In the data rows, 128 means zero.
Two rows play each game, the first against the second. How much does the first row win by? 20 is about a draw, 40 a big win and 0 a big loss. Wins can go round in a circle: one row can beat a second, the second a third and the third the first. Each row has two weighted sums of its numbers, A and B, taken from their middle values. A row wins by its A times the other's B, less its B times the other's A.
Array([ 80., 210.,  42., 122., 224., 117., 155., 121., 132., 108.,  88., 134., 105., 138.,  11., 137.])
Array([143., 135., 106., 139., 129.,  88.,  98., 113.,  76., 121.,  92., 158., 109., 133., 103., 144.]) -> 22
Array([152.,  93., 210.,  64.,  53., 181., 128., 155., 154.,  63., 237., 111., 130.,  76., 159., 139.])
Array([142.,  90., 120., 169., 152.,  96., 111., 153., 118., 141., 126., 114., 121.,  89., 146., 120.]) -> 18
Array([ 94.,  75., 207.,  62.,  66., 131.,  65., 181., 149., 138., 115., 175., 222., 173., 172., 110.])
Array([145., 166., 104., 104., 120., 153.,  75.,  92., 149., 152., 169., 181., 127., 135., 107., 110.]) -> 21
Array([ 29., 145.,  55.,  94., 162.,  78., 138., 171.,  86.,  70., 116., 139., 102., 183.,  62., 145.])
Array([130., 116., 191.,  89.,  91., 194., 135., 169., 114.,  92., 198., 155., 151., 146., 110., 135.]) -> 22
Array([132.,  95., 116., 141., 121., 122., 165., 112., 140., 181., 119., 120., 120., 163., 143., 149.])
Array([133., 193., 117., 164., 163., 159., 119., 112., 112., 101., 131., 173., 123., 110., 149., 101.]) -> 15
Array([160., 128., 140., 160., 151., 105., 143.,  92., 182., 176., 134.,  91., 129., 100., 146., 116.])
Array([111., 212.,  72., 208., 194., 107., 194.,  41., 134., 110., 116., 113.,  20.,  93., 114., 109.]) -> 8
Array([108., 118., 175.,  75.,  59., 125.,  95., 179., 137.,  83., 138., 143., 170., 134., 156., 111.])
Array([143., 171., 117., 205., 225., 109., 176.,  89., 119., 138.,  80., 119., 135.,  68., 109., 153.]) -> 22
Array([ 70.,  99.,  92., 141., 162., 128., 164., 164.,  44., 101., 144.,  92., 102., 107., 101., 164.])
Array([152.,  62., 213., 124., 142., 102., 124., 151., 166., 153., 119., 186., 214., 129., 184., 127.]) -> 20
Array([158., 163., 141., 166., 108., 179., 122., 139.,  94., 130., 138.,  60., 129.,  63., 128., 118.])
Array([159.,  74., 171.,  95.,  98., 169.,  99., 163., 122., 131., 201., 139., 144.,  89., 135., 137.]) -> 21
Array([164.,  81., 144., 216., 122.,  59., 119., 101.,  90., 164.,  74., 128., 128.,  83., 181., 129.])
Array([173.,  72., 145., 108.,  99., 148.,  63., 115., 155., 182., 192., 186., 167., 113., 153., 106.]) -> 22
Array([155., 152.,  97., 109., 110., 145., 141., 105., 166., 110., 145., 106.,  94., 124.,  87., 155.])
Array([136., 159.,  90., 179., 150.,  67., 131.,  49., 118., 133., 103., 178.,  63., 130., 135.,  93.]) -> 19
Array([123., 134., 118., 147., 180., 111., 149., 168.,  92.,  96., 105., 170., 178., 167.,  78., 164.])
Array([ 93.,  98.,  57., 113., 118., 107., 128., 101., 101., 117., 168.,  81.,  73., 121., 108., 130.]) -> 25
Array([134., 126., 129., 146., 150., 172., 135.,  90., 115., 151., 122., 139., 145., 124., 121., 164.])
Array([104., 106., 138.,  51.,  71., 110.,  43., 152.,  92., 142., 116., 185., 165., 176., 140.,  71.]) -> 19
Array([117., 143., 121.,  76., 108.,  98.,  64., 139., 174., 163., 121., 165., 153., 178., 122.,  81.])
Array([100., 169.,  51., 102., 180., 115., 106., 106., 140., 132., 122., 146., 109., 139.,  58., 127.]) -> 18
Array([111., 108.,  95., 145.,  79.,  59., 142.,  45., 115., 162., 108., 147.,  85., 200., 178., 140.])
Array([ 82.,  79.,  93., 124.,  58.,  39., 108.,  75.,  99., 180.,  86., 160.,  87., 218., 183., 114.]) -> 27
Array([142.,  99., 134.,  84., 119., 114.,  90., 134., 185., 169., 176., 151., 164., 149.,  97., 116.])
Array([118., 229.,  85.,  99., 118., 138.,  68., 138.,  72.,  79., 100., 137., 109., 158., 106., 108.]) -> 35
Array([137., 139., 118., 115.,  73., 129.,  83.,  88., 157., 161., 129., 131., 113., 138., 144.,  78.])
Array([156.,  42., 167.,  46.,  78., 140.,  76., 191., 121., 129., 144., 157., 176., 159., 149., 170.]) -> 21
Array([142., 146.,  95., 105.,  98.,  26., 115.,  41., 211., 158., 115., 185.,  74., 211., 153., 100.])
Array([123., 178., 178.,  66., 108., 176., 110., 176., 157.,  60., 162., 162., 162., 140., 127., 113.]) -> 8
Array([105., 156.,  43., 123., 167.,  90., 135., 100., 177., 112., 140., 115., 108., 159.,  72., 143.])
Array([ 73., 143.,  82., 100., 118., 112., 109., 167., 121., 137.,  72.,  73., 100., 201., 126., 129.]) -> 14
Array([148.,  59., 218., 103.,  63., 164., 121., 194., 132., 105., 192., 117., 165., 102., 203., 115.])
Array([ 73., 147., 110.,  90., 181., 101., 117., 148., 160., 113., 102., 168., 168., 181.,  87., 144.]) -> 22
Array([149.,  97., 159., 167., 144., 140., 160., 125., 148., 160., 182.,  82., 143.,  40., 178., 103.])
Array([ 91.,  65., 120.,  96., 121., 114., 129., 149., 174., 143., 175., 118., 137., 134., 100., 164.]) -> 24
Array([143., 137., 157., 125., 157., 189., 111., 176., 112., 111., 179., 144., 158.,  69., 108., 145.])
Array([139., 185., 117., 115.,  96., 176.,  89., 118., 115., 128., 133.,  99., 130., 130.,  88., 109.]) -> 20
Array([101., 112., 175.,  67.,  98., 137.,  73., 162., 165., 142., 144., 187., 215., 177., 156., 109.])
Array([138., 192.,  83., 109., 102., 111.,  83.,  53., 175., 156., 110., 161.,  99., 181., 118., 105.]) -> 18
Array([ 97.,  61., 213.,  98.,  96., 109.,  96., 194., 140., 171., 127., 192., 211., 177., 187., 107.])
Array([229., 102., 148., 139., 106., 141., 112.,  87., 176., 135., 165., 170., 135.,  88., 178., 121.]) -> 16
Array([181.,  82., 182., 105.,  77., 194.,  89., 134.,  94., 136., 168., 152., 158.,  96., 140., 152.])
Array([ 96., 120.,  79., 157.,  94., 111., 186.,  67., 138., 161., 135.,  80.,  45., 151., 153., 126.]) -> 25
Array([109., 118., 158., 133., 104., 102., 139.,  94., 207., 143.,  98., 115., 156., 141., 188.,  82.])
Array([124., 201., 142., 166., 184., 129., 165., 124., 160., 136.,  67., 101., 158., 126., 135., 121.]) -> 24
Array([162., 106., 162., 181., 136., 107., 119., 101., 118., 161., 101., 127., 181.,  77., 181.,  95.])
Array([132., 134.,  90., 173., 136., 178., 165.,  93.,  71., 151., 141.,  79.,  94., 118., 126., 144.]) -> 22
Array([144., 191.,  89., 109., 171.,  78., 139.,  90., 213., 148., 120., 134., 115., 187.,  91., 126.])
Array([116.,  40., 184.,  65.,  34., 113., 103., 155., 165., 114., 194., 153., 138., 123., 189.,  70.]) -> 17
Array([ 72., 163., 127., 193., 170., 133., 198., 135., 126., 122.,  85.,  75., 126., 104., 102., 132.])
Array([116.,  94., 126., 134., 102.,  94., 127.,  68., 154., 186.,  72., 144., 145., 174., 160., 124.]) -> 16
Array([105., 201.,  93., 185., 153.,  54., 159.,  43., 136., 126.,  71., 167.,  76., 183., 145., 112.])
Array([ 89., 115., 149.,  54.,  88.,  92.,  41., 159., 122., 124., 120., 200., 189., 181., 130., 105.]) -> 23
Array([123., 130.,  78., 175., 134.,  52., 136.,  56.,  86., 142.,  76., 170.,  48., 143., 135.,  95.])
Array([146., 191., 116., 108., 151., 196., 167., 152., 144.,  71., 130., 112., 120., 143.,  70., 180.]) -> 18
Array([ 96., 189., 131., 148., 142., 143., 128., 114., 165., 117.,  79., 143., 167., 147., 148.,  67.])
Array([129., 148., 168.,  98., 130., 155., 121., 182., 170.,  82., 138., 171., 184., 177., 118., 135.]) -> 20
Array([168., 161., 122., 118., 145.,  88., 149.,  95., 226., 133., 135., 114., 121., 149., 118., 122.])
Array([ 46., 211.,  59., 109., 144., 123., 134., 153.,  43.,  71.,  76.,  97.,  91., 160.,  78., 140.]) -> 19
Array([133., 171.,  86., 195., 186.,  85., 148.,  38., 157., 158.,  72., 144.,  88., 123., 149.,  81.])
Array([182.,  60., 167., 168., 172., 137., 146., 154., 131., 155., 181., 159., 159.,  57., 142., 153.]) -> 21
Array([115., 151.,  60., 108., 171., 118., 117., 101., 126., 149., 121., 137., 115., 130.,  66., 126.])
Array([ 88., 193.,  91., 164., 180., 111., 179., 119.,  95.,  89.,  82., 102., 127., 163.,  65., 179.]) -> 20
Array([ 84., 116., 118., 106., 121., 131., 142., 164.,  71., 109., 130.,  79., 129., 117., 125., 175.])
Array([122., 165., 102., 139., 158., 107., 185., 114., 197., 119., 123.,  78., 115., 140., 104., 131.]) -> 19
Array([103., 120., 149., 123., 161.,  97., 166., 160., 129., 106.,  84., 129., 160., 165., 112., 155.])
Array([151.,  93., 145.,  86., 110., 155., 116., 158., 117., 149., 137., 141., 155., 165., 135., 170.]) -> 22
Array([169., 109., 147., 102.,  49.,  90.,  77., 148., 131., 130., 157., 111., 110., 135., 157., 109.])
Array([ 39., 210.,  75.,  76., 155., 118., 148., 183.,  84.,  43.,  87., 132., 109., 196.,  51., 124.]) -> 27
Array([156., 149., 105., 171., 159., 124., 136., 107., 131., 144., 129., 117.,  95.,  73., 123.,  92.])
Array([139., 137., 144., 121., 141., 164., 139., 158., 154., 140., 186., 110., 114.,  92., 113.,  93.]) -> 20
Array([ 95., 108., 120., 136., 192.,  72., 151., 104., 165., 153.,  92., 136., 153., 130., 106., 123.])
Array([140., 143.,  79., 215., 166., 110., 152.,  60.,  72., 112.,  99., 143.,  60.,  57., 114., 109.]) -> 7
Array([146.,  76., 131., 101.,  99., 142., 125., 136., 138., 134., 171., 144., 144., 121., 152., 179.])
Array([121., 190.,  89., 204., 169.,  82., 111., 106.,  49., 137.,  71., 120.,  92., 108., 136., 120.]) -> 21
Array([131.,  83., 147.,  85., 112., 111.,  71., 158., 126., 146., 164., 162., 157., 124., 126., 133.])
Array([ 81., 148., 174.,  94., 117.,  72.,  66., 171., 169., 134.,  74., 151., 197., 204., 154., 100.]) -> 14
Array([124., 107., 140., 163., 202., 109., 145., 131., 143., 165., 113., 155., 169., 100., 118., 134.])
Array([105., 110.,  87., 153., 135.,  97.,  92.,  99., 103., 134.,  97., 186., 124., 131., 139.,  73.]) -> 20
Array([197., 112., 125., 130., 156., 151.,  81., 150., 114., 158., 163., 163., 141.,  92., 130., 117.])
Array([102., 130., 106., 151., 121., 114., 111.,  89., 136., 168., 114., 122.,  90., 121., 132.,  67.]) -> 12
Array([152.,  81., 149., 102.,  36., 143., 114., 141., 125., 145., 180.,  72., 103., 149., 191., 176.])
Array([ 28., 163.,  54.,  73.,  89.,  52.,  81., 160.,  91., 128.,  54., 101.,  75., 231., 125., 101.]) -> 20
Array([131.,  77., 170.,  70.,  91., 143., 125., 157., 116.,  86., 199., 143., 171., 160., 114., 188.])
Array([128., 154.,  74., 144., 152., 121., 141.,  76., 132., 160.,  99.,  99., 108., 174., 112., 158.]) -> 18
Array([138., 121., 112., 217., 227.,  95., 181.,  97., 108., 129.,  98., 145., 112.,  66., 114., 150.])
Array([118.,  98., 170.,  80.,  48., 160., 114., 153., 142., 121., 199., 108., 126., 121., 163., 109.]) -> 18
Array([157.,  90., 165.,  91.,  71., 176., 146., 157., 148., 107., 211.,  89., 120., 128., 145., 209.])
Array([162., 109., 203., 142., 170., 164., 128., 168., 141., 156., 137., 161., 212., 120., 168., 115.]) -> 20
Array([137., 105., 184.,  67.,  75., 159., 133., 166., 133.,  65., 216., 120., 149., 137., 120., 169.])
Array([102., 171., 134., 181., 169., 123., 175., 135., 126., 123.,  88., 109., 148., 104., 124., 143.]) -> 22
Array([ 92., 111.,  88.,  94., 116., 105.,  88., 188.,  84.,  99., 124., 128., 107., 167., 139., 157.])
Array([ 78., 205.,  86.,  53., 103.,  98.,  68., 139., 142., 101., 110., 158.,  87., 213.,  91.,  64.]) -> 20
Array([101., 148., 126.,  87.,  95., 147., 122., 153., 125.,  99.,  96., 116., 119., 196., 108., 162.])
Array([136., 103., 108., 221., 193.,  80., 174.,  86.,  98., 170.,  87.,  78.,  71.,  85., 147., 143.]) -> 16
Array([162., 164., 118., 105., 103., 134., 135., 149., 181., 118., 165.,  68.,  83., 126.,  82., 137.])
Array([139., 205.,  93., 228., 172.,  91., 151., 102.,  50., 109.,  57., 108.,  65.,  90., 123., 105.]) -> 28
Array([111., 146., 133., 102., 145., 159.,  96., 174., 121., 115., 153., 156., 146., 122.,  93., 116.])
Array([ 93., 115., 181., 158., 155., 151., 157., 185., 146., 131., 119.,  72., 156.,  94., 150.,  98.]) -> 15
Array([127., 117.,  92., 114., 106., 147.,  98.,  92., 129., 155., 139., 120., 114., 124., 100., 134.])
Array([110.,  84.,  96.,  95.,  89.,  51.,  54., 134., 116., 146., 134., 125.,  92., 143., 132., 108.]) -> 24
Array([199.,  99., 168., 144., 163., 185., 143., 161., 164., 160., 204., 110., 170.,  65., 132., 135.])
Array([192.,   7., 247.,  95.,  82., 210., 131., 195., 122., 129., 236., 155., 206., 105., 155., 180.]) -> 24
Array([165., 159., 154., 138.,  88., 135.,  98., 129., 124., 160., 103.,  92., 155., 132., 128., 123.])
Array([114.,  52., 206.,  79.,  83., 162., 111., 178., 168., 134., 165., 125., 206., 145., 147., 152.]) -> 3
Array([ 70., 162., 110.,  80., 146., 108.,  91., 113., 120., 126.,  52., 162., 162., 218.,  94., 141.])
Array([139., 162.,  81., 178., 136.,  77., 131.,  48.,  88., 125.,  78., 163.,  51., 135., 131.,  95.]) -> 10
Array([101., 168., 145., 128.,  91., 154., 126., 120., 147., 107., 120., 118., 126., 124., 170.,  81.])
Array([149., 206.,  96., 178., 176.,  75., 158.,  63., 152., 115.,  81., 135.,  89., 127., 120., 105.]) -> 16
Array([ 69., 190., 102., 180., 176., 119., 206., 117., 140.,  91.,  97.,  55.,  83.,  74.,  91., 117.])
Array([ 75., 157.,  83.,  90., 126., 146., 101., 124.,  69., 129., 132., 115.,  92., 144.,  68.,  83.]) -> 17
Array([165.,  92., 132., 120.,  96., 176., 173., 141., 154., 100., 176., 117., 114., 106., 128., 175.])
Array([171., 109., 154., 143., 106., 131., 120., 126., 171., 168., 148.,  96., 138.,  85., 163., 107.]) -> 21
Array([110., 144., 126., 154., 190.,  91., 135.,  92., 152., 130.,  97., 178., 139., 129., 145.,  88.])
Array([113., 142.,  71., 113., 165., 136., 137., 118., 136., 120., 165., 124., 100.,  99.,  62., 158.]) -> 23
Array([111.,  58., 161.,  65., 115., 127.,  95., 208.,  76., 129., 108., 164., 199., 169., 140., 146.])
Array([133., 146., 101., 136., 177.,  87., 102.,  80., 178., 141., 110., 203., 129., 165., 136.,  98.]) -> 18
Array([156., 165., 123., 214., 178., 133., 182., 113.,  93.,  94., 122., 114.,  92.,  34., 104., 139.])
Array([126., 142., 133.,  61.,  97., 126.,  84., 144., 139., 120., 164., 179., 133., 179., 103., 107.]) -> 17
Array([142.,  64., 216., 126.,  70., 170.,  92., 137., 147., 164., 139., 159., 214., 117., 218., 114.])
Array([154.,  96., 121., 111.,  89., 142., 161., 134., 181., 101., 169., 125., 112., 122., 132., 164.]) -> 18
Array([182., 112., 183.,  82.,  82., 144., 102., 173., 141., 104., 168., 167., 143., 147., 147., 127.])
Array([138.,  92., 202.,  79.,  28., 167.,  94., 149., 140., 114., 160.,  79., 167., 106., 195., 126.]) -> 21
Array([162., 138., 158., 134., 128., 202., 134., 150., 126., 114., 192.,  85., 144.,  41., 157., 128.])
Array([ 77., 124., 133.,  61., 108., 106.,  95., 180.,  85., 103.,  75., 147., 167., 176., 105., 137.]) -> 15
Array([114., 165., 161.,  82., 103., 187., 130., 170.,  89.,  67., 163., 150., 123., 162.,  84., 115.])
Array([176., 151., 109., 130.,  91., 105.,  81., 134.,  88., 118., 132., 114.,  96., 104., 143., 114.]) -> 1
Array([ 44., 143.,  86., 139., 182.,   8., 135.,  88., 166., 160.,  59., 134., 114., 176.,  99.,  81.])
Array([ 81., 129., 156., 189., 185., 151., 178., 169., 116., 150.,  66.,  94., 171.,  92., 120., 116.]) -> 28
Array([ 89., 166.,  99.,  67.,  99., 118., 108., 132., 119., 119.,  72., 127., 126., 208.,  99., 121.])
Array([101., 155., 150., 140., 101., 173., 118., 123., 116., 115., 116., 123., 139., 105., 158.,  84.]) -> 19
Array([124., 140.,  65., 100.,  97.,  76.,  90.,  75., 144., 168., 104., 157.,  96., 179., 119., 113.])
Array([110., 180., 129., 102., 128., 180., 120., 144., 120.,  95., 159.,  97., 126.,  88., 115.,  94.]) -> 21
Array([ 82.,  83., 169., 113., 121.,  93., 103., 181., 118., 154., 132., 173., 177., 144., 154.,  97.])
Array([ 86., 146.,  79., 182., 169., 107., 115.,  67., 101., 169.,  83., 149.,  78., 121., 112.,  65.]) -> 12
Array([ 99.,  86., 176., 117., 123.,  89.,  99., 163., 121., 160., 137., 181., 183., 139., 159., 112.])
Array([153., 106., 184., 155.,  71.,  81., 148., 156., 141., 153.,  91.,  59., 115., 131., 207., 148.]) -> 19
Array([139., 125., 165., 115., 158., 122., 151., 145., 196., 118., 125., 143., 196., 146., 129., 125.])
Array([126., 117., 100., 129.,  40., 121., 151.,  70., 145., 131., 169.,  78.,  54., 154., 174., 127.]) -> 20
Array([143., 148., 119., 101., 113., 140.,  99., 119., 127., 115., 164., 153.,  89., 125., 137., 108.])
Array([133., 119., 134.,  56.,  59., 120.,  65., 156., 109., 102., 143., 138., 124., 149., 148.,  94.]) -> 12
Array([103., 154., 120., 108.,  71.,  59.,  72., 136., 140., 151., 117., 114., 104., 169., 128.,  89.])
Array([ 92., 166., 140., 158., 166.,  91., 142., 137., 131., 133.,  54., 143., 173., 136., 128., 121.]) -> 12
Array([129., 122., 139., 155.,  84.,  96., 133., 145.,  84., 141.,  56.,  82., 114., 188., 155., 146.])
Array([118.,  99., 128.,  75., 109., 110., 110., 142., 158., 133., 162., 133., 153., 176., 108., 170.]) -> 16
Array([140.,  95., 136., 181., 176., 111., 196.,  87., 143., 156.,  94.,  67., 120.,  62., 122., 165.])
Array([126.,  97., 129., 118., 114., 195., 153., 146., 111., 115., 169., 128., 127., 111., 119., 176.]) -> 16
Array([129., 185., 116., 102., 138., 163., 133., 153., 153., 107., 168., 115.,  91., 116.,  98.,  79.])
Array([117., 106., 121.,  68.,  74., 125.,  82., 198.,  85.,  93., 121., 130., 128., 157., 153., 152.]) -> 15
Array([118., 120., 125.,  95.,  77., 171., 126., 181., 101.,  89., 116.,  72., 105., 136., 134., 157.])
Array([ 86., 150.,  67., 132., 111., 151., 161., 111., 105.,  92., 156., 112.,  67., 120., 122., 128.]) -> 19
Array([150.,  51., 187., 145., 124., 122., 130., 143., 156., 168., 179., 117., 177.,  66., 190., 104.])
Array([158., 114., 177., 130., 109., 118., 168., 133., 202., 168.,  97.,  67., 170., 169., 156., 153.]) -> 20
Array([127., 154., 133., 200., 141.,  91., 146., 107.,  96., 173.,  69.,  75.,  93., 110., 144., 113.])
Array([103., 103., 146.,  76.,  99., 134., 135., 156., 120., 103., 200., 119., 129., 166., 106., 148.]) -> 22
Array([118., 117.,  91., 208., 207.,  54., 137.,  44., 112., 212.,  39., 187., 122., 150., 147.,  96.])
Array([154., 123., 147., 214., 193., 130., 151., 105.,  73., 142., 101., 168., 151.,  62., 126., 171.]) -> 17
Array([ 76., 211.,  98., 214., 197., 127., 213.,  86., 131., 116.,  65.,  87.,  71., 106., 122.,  78.])
Array([151., 163., 113., 155., 148., 119., 108., 186.,  79.,  88.,  75., 153., 146., 164., 127., 141.]) -> 18
Array([191., 164., 113., 155., 201., 133., 156., 100., 178., 154., 137., 122., 141., 122., 110., 148.])
Array([118., 115.,  75., 199., 206., 115., 167.,  79., 102., 110., 122., 134.,  96.,  33., 123., 105.]) -> 25
Array([117., 134., 147., 132., 161., 107., 139., 132., 161., 139., 148., 127., 156., 108., 150.,  90.])
Array([119., 169.,  57., 124., 172., 160., 134., 115., 116.,  95., 177., 109.,  75.,  74.,  63., 150.]) -> 20
Array([145., 105., 104., 134., 123., 164., 113.,  93., 121., 135., 148., 156., 126.,  89.,  98., 149.])
Array([144., 191.,  53., 183., 178., 157., 191.,  66., 111., 128., 108.,  57.,  68., 117., 100., 146.]) -> 17
